(in the rows, 128 means zero)
One turn moves each row of this set onto another row. After a few examples, where does it send each row asked below?
Q_108: [ 92 119 134 131 120 144 121 149 132 128 141 159 138 114 147  97 140]
Q_133: [127 135 126 138 108 120 131 147 115 153 145 102 159 147 120 140  92]
Q_839: [139 145 127 138 121 125 134 109 151 159  94 139  95 121 104  94 113]
Q_175: [154 146 126 139 146 142 122 113 106 167 131 108  88 104 117 107 124]
Q_327: [146 122 117 149 158 121 160 107 141 143 141 127  91 126  93 114 125]
Q_510: [144 105 105 152 163 102 152 103 151 133 134 124 118 129 122 120 134]
Q_777: [117 136 140 156 121 118 105 148 101 145 136 119 163 124 121 125  94]
Q_744: [139  95 106 132 161 110 162 117 143 128 127 124 112 123 108 131 120]
Q_639: [ 96 113 148 140 133 139 104 154 132 126 133 165 128 139 131 108 119]
Q_658: [100 112 137 123 126 158 125 158 121 123 132 135 141 144 132  96 131]
Q_966: [146 142 121 126 151 144 127 104  86 164 145 129 113  90 131 108 118]
Q_278: [131 122 118 130 152 149 128 102  94 168 132 112  98  96 144 116 125]
Q_931: [133 134 118 122 110 125 140 114 152 179  91 149 110 111 131 114  99]
Q_716: [115 138 120 146 108 101 119 138 101 132 142 104 158 120 133 135 109]
Q_95: [113 125 129 157 142 119  92 131 137 153 164 143 125 153 137 157 106]
Q_426: [121 136 113 125 130 119  98 131 154 147 164 152 119 142 148 159 118]
Q_580: [108 130 117 129 130 147 107 123 145 161 163 145 117 169 146 143 113]
Q_930: [140 133 133 121 108 108 131 126 146 159  94 152  90 118 135 104 110]

Q_510 turns into Q_930
Q_777 turns into Q_95
Q_108 turns into Q_716
Now these:
Q_327 turns into Q_839
Q_931 turns into Q_278
Q_658 turns into Q_133

One turn moves each row of this set onto another row. After a few examples, where does it send each row asked below?
Q_253: [144 120 125 106  97 122 109 133 112 160 110 127 154]
Q_656: [103 139 133 103 168 151 138 126 125 125 162 133 141]
Q_193: [136 133 134  95 160 177 140 123 141 149 129 115 137]
Q_284: [104 154 132 139 154 161  99 142 131 121 122 128 130]
Q_42: [141 157 141 107 110 127 167 127 115 131 145 127 124]
Q_727: [115 107 143 123 111 134 102 132  99 149 119  94 157]
Q_788: [115 114 108 102 153 177 135 146 118 128 130 114 140]
Q_36: [141 138 166 100  92 127 119 152 108 148 126 117 141]
Q_294: [147 125 127  76 108 154 153 119 119 149 125 122 106]
Q_861: [ 99 132  82  96 104 158 126 122 119 133 123 126 106]
Q_465: [104 165 173 106  98 133 104 147 114 148 131 118 125]
Q_70: [134 134 168 118 113 132 102 116 122 155 121 107 162]
Q_633: [109 160 131  91 113 131 154 126 116 127 158 133 102]
Q_677: [125 104 142 128 146 136  98 118 119 167 116 107 138]
Q_834: [127 159 146  96 115 136 156 126 125 148 137 130  88]
Q_745: [ 86 159 128 101 120 132 138 123 116 128 151 142  95]
Q_243: [101 100 120 111 150 170  98 134 114 133 131 107 133]
Q_97: [152 125 153  75 105 143 138 135 114 142 139 129 118]
Q_472: [105 122  90 105 113 158 129 101 121 160 116 110 122]
Q_269: [ 96 175 136 108 105 151 140 130 115 112 150 131 116]
Q_23: [118 171 163 107 112 139 127 140 130 143 135 135  93]
Q_567: [147 122 112  99 115 131 158 104 118 160 132 118 126]
Q_317: [ 76 156 104 109 106 168 118 115 123 131 128 122 114]
Q_340: [ 95 137 161 116 114 134  90 122 106 136 140 111 159]
Q_183: [111 150 108 123 163 165 125 134 139 125 126 138 142]
Q_442: [ 95 170 106 100 113 147 127 116 130 123 138 145 106]
Q_75: [136 125 100  78 107 156 141 105 128 153 124 120 114]
Q_831: [ 99 138 159 129 129 162  86 150 114 119 124 116 139]
Q_755: [109 141 141 140 115 137  87 126 120 149 104 109 155]
Q_659: [131 141 167 129 134 132 105 144 112 116 134 132 153]
Q_619: [101 122 114 110 109 126  87 118 114 164 117 128 146]
Q_290: [143 120 148 129 161 132 139 151 116 141 135 112 127]
Q_684: [119 141 165 109 156 146 116 130 121 116 159 133 141]
Q_642: [143 146 123  96 112 134 163 126 125 150 132 121 100]
Q_315: [ 70 144 126 107 121 135 109 133 113 136 149 135  98]
Q_413: [ 90 142  94 100 114 151 119 108 124 129 131 152 115]
Q_775: [121 139 135 122 168 148 154 146 127 150 137 114 119]
Q_526: [ 73 149 137 117 107 131  85 133 113 157 127 120 125]
Q_39: [113 140 164 139 115 121 109 148 107 144 121 104 144]
Q_969: [146 116 135 110 157 161 109 112 137 155 119 116 142]
Q_140: [102 128  99  99 117 142  93 102 130 147 124 152 124]
Q_872: [143 112 157 128 144 116 114 129 109 144 134 121 151]
Q_72: [124 120  87  94 106 156 132 122 119 136 110 134 116]
Q_672: [145 109  98 106 105 138 124 137 113 150 107 133 121]
Q_573: [ 99 117 145 121 137 165  81 124 123 149 116 102 133]

Q_472 turns into Q_42
Q_727 turns into Q_39
Q_72 turns into Q_834
Now these:
Q_442 turns into Q_75
Q_183 turns into Q_193
Q_253 turns into Q_465
Q_284 turns into Q_969
Q_831 turns into Q_677
Q_97 turns into Q_315

